Rotation paths and how fast each direction turns (degrees per step):
Each turn is a multiple of 5 degrees from 10 to 175, or 0.
Each row of a path follows its step; steps can be skipped.
path 1
step 3: [ 10  33  40   2  31  32 -18   0  -8  19 -10  18 -19   2 -15 -27 -12  -8
  25  -9 -50  28  25  -8   6 -19  17  -4  -7  19 -11  -7   0  16 -11  31
  27   2  26 -17  31 -14 -28 -32   0  13  11 -11  11  -2  27  10  13  -4
 -13  22  10  -9  13  19   4   7  11   5  -6  16   5  29  -6  29  -5 -22
  12  13  -5  14  13  20  -6  40   8 -20  15]
step 5: [ 26  26 -15  25  26  -7  -3  -8   3   7   3  -4 -18  -4 -40  -8   1   6
   8 -36 -10  -3  10 -45  31   2 -19   5   8  14  -6  13  16   7 -40  11
  38  -5 -10   1 -13 -24   6 -23  41   9 -19 -10  18 -11  -9  38 -10   5
  19   8  13 -19  18   1  -5 -15 -12  10 -16   9  13  12   1 -27   7 -29
  16 -48 -24 -15   3  17 -14  17 -21   6 -17]
step 8: [  4 -24  -1  32  -2 -18   1  19  -3  37 -13 -21  26  -3  -6 -21  14  22
  14   6 -13  12  18 -11   2 -40  -3   2   0  36 -29  27  -1   4 -13  52
 -25   9  -6 -12   5  15  13 -23 -24  20   5 -26  22 -16 -22 -11 -21 -23
 -21  -7   0  15 -25   7 -17 -11  13  19  -1  22  46  22 -20  -9   5   6
 -11  11   1  19  23  -7  11  33  13 -21  -2]
step 10: [ -8   1  16  -7 -15  43   8  15 -19  16  -5   2 -29  -1   8   4  23 -14
  43 -10 -17 -19  25   5   3  -9  -6  10 -14  33   4  12 -40 -13 -16  22
  30  32  17  11 -21  30  23 -12  -1   2  -1 -24  14 -10 -12  16  -3 -11
  14  22  18   5   1   4   5 -10  30  24  -8  -2  29 -18 -20  -4  -6 -40
 -29 -24 -31  16  -8  -7  15   8 -27   1 -30]
step 18: [ 12 -17  17 -10  -3  12  -6 -13   9 -10  10  31 -14   4 -12   2  -3  14
  22  16  18   5   0 -13  30   2 -14  12   4   4  18  23 -37  30 -11  28
  55 -41  -8 -17 -32   6  -4 -13   5  11  -9 -11   5   7 -16  19 -22  22
  15  19  34 -24   4  25 -11  -5  -8  23 -28   4  -4  39 -11  -2 -45 -19
   7   2 -26   4  15   9  16  20 -21  18 -16]
step 22: [ 31  19   6 -18  41  19  20 -11 -17   3   8  13  -8  25 -33   0  27 -36
  25  18 -25  -7  36 -32  -4  -6   1   9 -23   2  -7  -1 -17 -12 -25  11
   7 -17  -1  -5 -12  14  16  -8 -31   7  17  25  16 -16  -5 -10 -54   4
  11  19  11 -24  -8  18   7 -12  13  35  -5 -15  18  20  10  -7  -7  -3
 -24   9 -12  20  10  18  30 -10   3 -32   8]
step 31: [  3   0   6  -3 -31  12 -19 -17 -15   1 -33  11  23  11  11   8 -10  26
  17  28  20  14  21   6  18  18   1  -2   5  20   9  28  -8   4 -11  15
  -8  -1   4  -1 -11   8 -39 -20  -7  27  -7 -10  20  -3 -21  26  27 -12
 -22  26   2 -35   6 -18 -29  10  22   0 -18   0   0  47 -12   8 -39 -25
  -2  43 -13  26 -12  -4   1   1 -32 -18 -28]
[ -1  -2   7  -3  -2   3   0   2   3   0  -2  -6  -2   6   1   3  -8   1
   1   6  -8  -4   0  -4   1   6  -6  -3  -8   1   3   2  -3   1  -3   4
  -1  -4   1   2   1  -2 -10   4  -2  -2  -3  -1   5   6   4   5   8   4
  -6   7   2  -1   1   5   1   4   6   1  -4   1   1  -3  -3   0   7  10
  -5   3   0   2  -2  -3   3  -3   5   0   0]
90
[-1 -4  3  0  2 -2  2 -4 -1  4 -5  7 -2  2  1 -2 -3 -4 -1  1  5  0 -9  1
  2 -8  1  0  4  0  0  3 -3  3  0  3 -2  4  3 -3  4 -2  6 -2  2 -1 -1  1
  9  0 -3  7  2 -2  5 -1  4 -6 -1  1  2  2  6  4 -5  0  0  2 -2  5  1  3
 -8 -5  1 -5 -2 -5 -5 16  3  5  9]
145
[  5   2  10  -2  -2   3 -13  -5  -3   2  -1   3   4   0  -1   0  -3   3
  -6  -4   1  -1  -3   0  -6   2  -6   5  -1   2  -1   4   2   1   7  -4
  -5   2   9   1   0   5   1   3   3   6   2   5  -1   1   7  -1  -1   1
   3   5  -4  -5  -5   8  -7   3   3  -7  -1  -4   5   3   2   2  -5   0
   1  -1   6  -2   1   1   2  -2  -6   0   3]
130
[ -5   7   0  -2  -8  -2  -1  -5   2   0  -3   5  -1  -3   9  -1   7   0
  -3   2  -3   2  -3  -4  -1   3   1   1   5   2  -6  -1   0  -1  -3   0
  -4   0  -4   2  -2   4  -7   1   1   3   7  -3   8   0   7   1 -10  -4
   2  -7  -3  -3  -1  -2  -1  -3   8   3  -1  -4  -2  -1   1  -5   6   0
  -7   5   3   6   4  -5   6   1   1  -5  -3]
160
path 2
step 0: [-27 -32 -10 -18   1  -2  -8  10 -25   6  23  -4  16 -10 -10  12  -1   1
 -11  -9   3  29   8 -14  -2  10 -13   2   3  -4  22   4  -1  -5  -9   8
  -2 -28  29 -20  -9  -6  29 -49  -6 -12 -17  14   5  -9  20  -3 -38  -3
  24 -25 -17   7  21 -15   8  25  -3   7 -23   9  -1   1 -40  20 -15 -28
 -15 -11  56   7   9  26 -26 -23 -29   2 -17]
step 7: [  6  -7   5   2 -16  11  -8  17 -12  12  10  22  41  28  -6  19 -23 -44
   2   2  26   8 -30   6  24  29  27  -2  -1   3  -7  32  16  20 -50 -10
 -24 -23   8 -25  24   1   7  34 -11  -3   7   0  -1  13  -9 -15  27   9
  -6   3  -5  27   2 -24  14  10  -6   1  -6 -32  -3 -23  24   9 -12 -30
   3  -2  17 -25   0  -6   3 -18  31  -8  -8]
step 12: [ 16  -1 -24  -6 -15 -23  21  23   1   0   6 -12 -24  11 -23  10  21   0
 -10   4   4 -21  13   6 -24   9   1   3   1 -13   2  11 -34 -25  11 -16
   8  50  34   8  14  28  23 -37   6  14  -6   0 -38   9 -14   4 -11 -28
  -3 -15   8  21 -10  19  11  22  -3  -9   3   3 -20  19  22  12 -15  44
  10 -24 -18 -24  -5 -10  -7 -22 -17  31 -24]
step 24: [-13   7  11  42  -4  -3  -1  -9   7  19  -2  -2   3  11   9   8  -2  -2
  -1 -14  -7  11  35  13 -15  15   6 -17  -2  -6 -36  -2  11   7  22 -22
  -9  -8  -6  12  38 -16 -21   2  -5  -7  23   9 -22  50   7  25   1  11
 -13 -42   5   7  19  -3   6  33 -25   2 -18 -45 -13  -6  37  19  17   1
 -26  -7 -17  27   2  12 -21 -18  29 -11   6]
step 27: [  2 -40  -6   9  36  -2  18 -15 -27   2 -11 -33   0  -4  -7  21 -24  10
 -14 -21  -1  -1   3  -8  24 -12 -10 -34   7 -14  30   7  -4   9   1   4
  44  -6  18   0 -24  56 -41 -29  16  -7   4  31  -7  -4  12  41   4 -11
  12   7  15  14  -8  13  -6  -8   6  13   7 -18   7  -4  16  18 -12  -1
  16  14  -9  22  -9  12   8   3 -30  24 -10]
step 28: [  4 -20  -2  11  21  20 -18 -12  -5   2   0 -13  13  -1  -7  10   7  30
 -27 -27  18  20  -4   3  13  33   2  20  -6 -38 -23  44 -10  -8   2 -26
 -23 -15   2  -7   2  48 -28   6 -12  -3 -13 -34  -9   8   3 -22  -5  13
  -8  16   0  -4   8  12  -4   5  -8 -17 -12 -44 -10  20  34   0  19   3
 -20  10 -10 -22 -16  18  -1   8   8 -13 -47]
step 29: [  1 -25 -18  -4   2  15 -14  12  -9  -2  -1   2  20   5   4   9   0  21
   7  19  15  11   4  -8 -14  38  20  31  12 -25  12  14 -11  -8  -1   6
  16  11  35  -6 -17 -12  38   4 -31  20 -32 -11   5 -12  -5  19   4  -3
 -18 -21  -6  20 -11   1  22 -12  46 -14  29  17  34  17   3 -23  -8 -12
 -31 -47  -6  -7 -12   9   1 -12 -26 -37 -17]
[ 2 -6 -2 -1 -1 -2  5  4 -7  0 -3  1  4  5 -5  0 -3 -1  4  4  4 -2  3 -2
  1 -2  9  0 -9  0  0  0 -4  4 -7 -6  1  2 -1 -5 -2  7  0 -7 -1  6  0  4
 -7  1  0 -4 -5  0 -2  4  3 -3 -5 -1 -5 -7 -5 -2 -7 -3  0 -2  2 -6 -1 -1
  6  6 -2 -3 -7 -5 -7 -1  2  2 -2]
70
[  1  -1   0   3   2   2   2  -2  -4   0  -2   6   4   2   1  -6  -3   4
   7  -6  -4   3  -5   6   4   1   1   9   2   5   3   0   2   1  -1  -2
  -3  -1  -1   3   0   3   0 -10  -3   1 -10  -3   0   0  -1  -2  -2  -5
   1  -2  10   2   3   2  -1   8  -8  -1   3  -4  -1   1   6  11  -2   5
  -3  -1   2   2   6  -3  -1  -9  -2   1   0]
90
[ -7  -1   4   1   4  -1   1  -2  -5  -2  -9   1  -4  -3  -2   0  -8  -2
  -2   3  -1   3  -5  -3   3   5  -1   2   4  -5   2  -5 -11   2  -7   3
  -2   6   9   1  -2  -5  -1  -8   1  -1   7   0   6  -3  -1   2   2  -1
  -6   3   5   3   7   0   3  -1   4   1   0   3   3  -5   3  -5  -6   2
   2   2   4   5   1   1  -2   1  -5  -3   3]
175
[ 1  0  5 -1  1  2 -3  3  1  0  3  2 -2  0  9 -3 -2  6  0 -3 -5  4  4  0
 -6 -1 -2  0 -9  8  1  5 -4  1 -2 -8  4  7  3 -4 -6 -1  5 -6 -2  4  3 -2
  2 -8  7  3  2 -2  3  5 -6  0  2 -1  1  2  2  6 -2  2 -9  2 -1  0 -8 -4
 -7 -1  2 -4 -1 -1  3  1  3  3  9]
85
